500 stands for zero in the data rows.
Some points:
[679 549 493 582 562 399 364 386 261 443 514 483 576 420 502 710 577 512 463
 368 456 735 425 453 350 544 502 506 490 588 652 509 489 409 533 453 477 340
 522 427 668 546 437 356 455 336 529 534]
[296 462 533 509 286 447 357 362 647 444 448 323 433 358 650 498 592 404 638
 419 659 499 530 615 352 533 671 379 558 598 406 509 521 620 606 423 529 488
 578 457 513 276 501 593 480 432 504 651]
[458 542 453 339 631 845 351 468 496 532 255 517 431 485 559 413 336 459 503
 407 453 513 416 397 256 239 387 621 638 211 493 421 469 350 514 510 268 459
 533 531 415 570 749 499 531 397 343 432]
[405 276 673 428 391 476 493 506 623 510 279 386 436 376 395 589 633 451 572
 623 539 585 632 417 483 563 467 386 524 484 397 366 458 566 442 414 626 423
 514 534 532 508 589 638 462 713 405 690]
[611 409 302 339 510 523 646 542 618 243 556 632 588 489 429 438 574 403 324
 686 536 511 327 486 460 639 512 256 492 565 556 211 603 563 386 520 456 555
 559 358 316 603 387 342 474 316 370 467]
[449 602 449 698 493 405 449 557 523 597 456 510 670 395 618 605 538 233 539
 426 424 626 470 730 550 676 474 507 486 431 504 401 474 273 360 569 553 424
 506 557 537 571 540 432 501 508 710 397]
[648 341 603 584 596 481 711 438 661 466 642 372 569 594 774 624 421 409 387
 286 370 677 677 407 738 489 365 564 395 392 423 651 432 467 452 584 481 599
 406 433 609 571 480 402 456 574 374 598]
[410 733 438 556 514 467 381 320 531 458 478 532 583 649 507 702 240 623 586
 536 388 428 518 315 518 562 624 550 395 466 612 187 539 393 740 766 685 324
 598 569 566 522 435 576 700 335 414 472]
[487 398 620 515 498 551 613 398 716 509 472 415 611 523 491 634 470 415 604
 416 725 467 551 471 589 480 636 457 726 709 537 389 522 579 410 345 638 433
 532 507 686 316 657 544 658 560 495 605]
[405 207 565 503 467 519 378 533 624 476 479 411 292 472 586 479 545 411 502
 617 594 572 469 592 577 510 550 512 703 596 446 508 726 484 496 454 647 303
 530 586 543 503 581 606 562 712 377 659]
[452 537 474 197 676 480 505 734 233 816 542 353 691 435 525 276 670 632 572
 474 449 368 460 440 527 619 299 632 437 324 648 477 532 572 636 567 613 469
 611 330 453 518 659 381 768 393 549 509]
[327 393 380 540 489 411 399 537 533 609 688 672 433 245 359 397 422 701 518
 265 491 593 369 458 793 256 567 438 383 517 409 467 341 450 455 347 297 504
 410 477 579 682 496 387 552 643 555 517]
[336 454 562 501 176 553 532 597 623 383 336 394 424 478 648 483 589 456 449
 489 637 569 587 528 575 452 511 388 666 617 497 416 601 465 564 362 601 483
 473 630 609 416 529 549 430 668 529 702]
[734 472 456 550 419 471 577 450 727 579 746 533 690 721 596 476 372 420 339
 175 522 667 820 522 639 448 348 545 389 513 309 617 397 375 441 615 624 467
 334 496 493 465 450 246 495 668 325 629]
[590 503 248 290 411 591 283 668 579 162 516 355 532 687 213 418 369 488 658
 558 501 301 545 447 619 516 640 600 489 480 381 536 515 378 489 446 522 611
 536 533 704 638 411 759 415 451 557 272]
[374 704 480 606 472 525 476 586 426 623 499 629 488 561 532 568 412 480 622
 562 490 589 629 395 380 474 650 637 340 475 549 379 736 514 462 593 539 472
 458 400 687 539 434 426 500 224 393 385]
[339 625 714 314 568 342 302 692 466 705 611 400 321 618 650 711 518 382 461
 448 621 358 204 471 511 578 554 431 482 614 371 609 309 858 634 244 498 350
 279 569 165 456 700 472 147 487 716 252]
[378 702 499 374 479 482 503 370 679 584 563 312 420 608 516 530 711 482 764
 416 687 378 513 507 501 517 850 376 586 484 608 651 609 640 324 462 405 374
 651 769 526 297 638 502 538 340 531 837]
[423 555 670 373 297 370 420 611 422 302 664 701 429 743 476 726 369 362 336
 392 269 248 504 609 487 441 375 379 639 721 286 439 374 585 382 470 562 572
 471 530 457 853 383 748 799 441 464 453]
[555 416 586 574 648 339 550 640 544 498 105 636 568 456 535 296 398 530 416
 593 392 415 206 446 315 394 626 670 378 371 569 731 408 478 536 387 676 549
 436 532 488 531 290 383 710 572 624 592]
[461 696 781 346 625 541 380 392 403 301 437 567 590 323 297 407 550 485 255
 578 660 632 422 628 743 301 444 636 405 383 517 683 540 533 442 694 414 619
 499 454 473 329 557 472 589 549 472 468]
[699 442 548 567 368 481 665 444 304 511 475 526 600 721 356 258 750 311 551
 590 498 307 374 530 618 440 454 424 388 690 412 448 520 419 632 422 242 452
 456 536 607 550 524 507 450 518 367 363]
[419 437 499 398 535 502 736 344 510 580 487 350 429 666 465 697 473 545 386
 377 448 509 558 190 479 518 557 703 477 220 287 553 643 318 654 667 400 562
 473 385 408 550 567 451 568 688 665 517]
[414 560 513 502 450 576 393 436 637 506 479 317 384 537 389 636 628 775 536
 649 307 351 552 625 525 262 470 479 710 380 330 504 413 269 469 517 649 670
 394 539 603 556 228 355 579 406 291 318]
[584 332 481 596 462 690 386 492 395 514 501 690 562 545 529 427 537 546 379
 512 784 294 587 466 588 686 571 237 358 539 593 671 413 389 380 348 341 601
 334 503 407 598 478 661 643 403 485 468]
[541 452 465 575 643 439 732 664 267 400 393 710 388 514 346 376 497 401 535
 318 466 442 640 646 627 579 605 306 693 487 552 492 349 535 618 580 506 475
 563 425 455 442 365 659 390 510 297 420]
[614 483 283 491 688 562 445 418 468 475 674 566 685 263 561 583 549 540 524
 571 442 414 694 359 258 209 454 496 328 464 827 559 745 610 617 395 668 502
 481 641 429 351 514 483 297 776 527 272]
[647 508 691 512 382 590 514 677 453 516 727 620 449 451 403 535 329 334 618
 551 449 362 300 539 623 601 447 337 584 557 591 530 414 369 430 513 399 468
 350 243 398 438 266 643 339 435 553 707]
[618 348 502 386 537 700 393 470 410 573 306 626 442 711 577 466 531 681 491
 540 454 509 617 690 553 650 580 450 452 714 601 391 523 629 437 651 280 520
 648 326 430 556 273 484 387 515 719 493]
[459 426 665 464 568 180 547 500 736 607 560 580 508 499 392 302 326 713 461
 580 493 561 428 538 383 512 314 436 557 426 606 537 492 418 574 639 250 724
 586 685 624 471 517 543 433 452 487 323]
[650 628 459 441 550 434 564 602 304 311 423 666 561 492 698 412 614 644 781
 475 596 497 427 541 455 649 485 531 535 652 410 508 519 407 310 517 411 650
 595 385 398 543 357 665 487 640 332 473]
[481 629 590 720 588 627 539 443 399 581 597 280 492 449 328 274 354 673 331
 428 560 600 393 468 377 520 308 447 473 264 479 362 696 729 484 290 474 592
 760 520 400 579 285 502 599 551 522 493]
[444 613 377 778 631 323 509 550 559 562 563 529 628 601 575 518 692 403 373
 468 510 575 515 536 602 432 527 598 514 473 630 294 432 323 376 493 558 391
 351 504 507 443 608 635 516 365 695 529]
[516 630 339 459 526 523 648 300 557 775 480 418 479 397 514 551 478 461 454
 598 533 570 615 190 502 528 538 711 650 333 353 759 514 605 816 591 468 789
 615 522 420 742 442 494 434 385 522 504]
[527 562 323 643 626 343 479 473 447 479 391 470 491 415 631 566 450 426 548
 573 466 666 556 605 551 510 297 380 440 511 339 419 546 453 455 559 484 288
 208 521 547 466 502 555 528 378 756 510]
[260 485 304 692 617 570 557 590 526 426 423 454 401 360 295 569 534 616 473
 521 645 304 461 537 412 601 154 863 410 610 600 636 419 559 501 583 269 525
 517 529 464 447 456 304 472 485 418 583]
[674 418 426 428 373 570 493 676 375 470 674 592 525 405 671 634 576 558 529
 669 400 547 512 470 346 581 581 574 496 391 417 538 436 728 580 461 462 437
 608 679 346 231 545 553 339 520 539 439]
[500 588 336 647 510 484 410 391 310 593 497 603 653 591 463 564 404 632 485
 446 358 535 347 622 435 606 472 446 374 496 539 520 548 565 402 566 675 550
 547 396 665 408 674 411 267 401 473 662]
[457 345 515 473 579 631 639 510 403 403 666 642 411 571 629 611 594 339 677
 705 557 609 563 488 348 547 467 475 397 470 496 458 415 497 592 425 678 456
 615 647 469 445 631 410 421 631 700 417]
[543 435 626 504 386 627 609 600 666 466 552 378 439 395 530 473 546 574 445
 529 635 542 506 569 327 497 700 405 579 635 504 468 419 641 534 664 645 358
 513 443 699 566 659 566 592 692 409 595]
[455 591 520 565 286 371 417 244 502 385 464 533 513 485 447 243 370 507 482
 669 215 543 581 500 516 477 478 584 666 464 699 704 386 598 395 388 381 423
 388 273 465 500 566 344 504 594 473 359]
[681 510 557 440 485 560 657 392 436 627 384 317 186 295 342 323 459 583 432
 498 322 531 498 557 514 362 486 647 317 684 568 492 563 385 441 506 649 748
 564 617 241 406 640 461 536 335 533 434]
There is one direction along which these points spread out most. Where along it does each point below lie, from 0 to 99? The average is 50, and the first point in the table lies past the average. One standard deviation of the points above along it is 16.
[461 696 781 346 625 541 380 392 403 301 437 567 590 323 297 407 550 485 255
 578 660 632 422 628 743 301 444 636 405 383 517 683 540 533 442 694 414 619
 499 454 473 329 557 472 589 549 472 468] 66
[452 537 474 197 676 480 505 734 233 816 542 353 691 435 525 276 670 632 572
 474 449 368 460 440 527 619 299 632 437 324 648 477 532 572 636 567 613 469
 611 330 453 518 659 381 768 393 549 509] 74
[541 452 465 575 643 439 732 664 267 400 393 710 388 514 346 376 497 401 535
 318 466 442 640 646 627 579 605 306 693 487 552 492 349 535 618 580 506 475
 563 425 455 442 365 659 390 510 297 420] 45
[374 704 480 606 472 525 476 586 426 623 499 629 488 561 532 568 412 480 622
 562 490 589 629 395 380 474 650 637 340 475 549 379 736 514 462 593 539 472
 458 400 687 539 434 426 500 224 393 385] 61
[457 345 515 473 579 631 639 510 403 403 666 642 411 571 629 611 594 339 677
 705 557 609 563 488 348 547 467 475 397 470 496 458 415 497 592 425 678 456
 615 647 469 445 631 410 421 631 700 417] 40
[679 549 493 582 562 399 364 386 261 443 514 483 576 420 502 710 577 512 463
 368 456 735 425 453 350 544 502 506 490 588 652 509 489 409 533 453 477 340
 522 427 668 546 437 356 455 336 529 534] 56
[527 562 323 643 626 343 479 473 447 479 391 470 491 415 631 566 450 426 548
 573 466 666 556 605 551 510 297 380 440 511 339 419 546 453 455 559 484 288
 208 521 547 466 502 555 528 378 756 510] 48
[611 409 302 339 510 523 646 542 618 243 556 632 588 489 429 438 574 403 324
 686 536 511 327 486 460 639 512 256 492 565 556 211 603 563 386 520 456 555
 559 358 316 603 387 342 474 316 370 467] 49
[555 416 586 574 648 339 550 640 544 498 105 636 568 456 535 296 398 530 416
 593 392 415 206 446 315 394 626 670 378 371 569 731 408 478 536 387 676 549
 436 532 488 531 290 383 710 572 624 592] 68
[650 628 459 441 550 434 564 602 304 311 423 666 561 492 698 412 614 644 781
 475 596 497 427 541 455 649 485 531 535 652 410 508 519 407 310 517 411 650
 595 385 398 543 357 665 487 640 332 473] 48
[674 418 426 428 373 570 493 676 375 470 674 592 525 405 671 634 576 558 529
 669 400 547 512 470 346 581 581 574 496 391 417 538 436 728 580 461 462 437
 608 679 346 231 545 553 339 520 539 439] 44
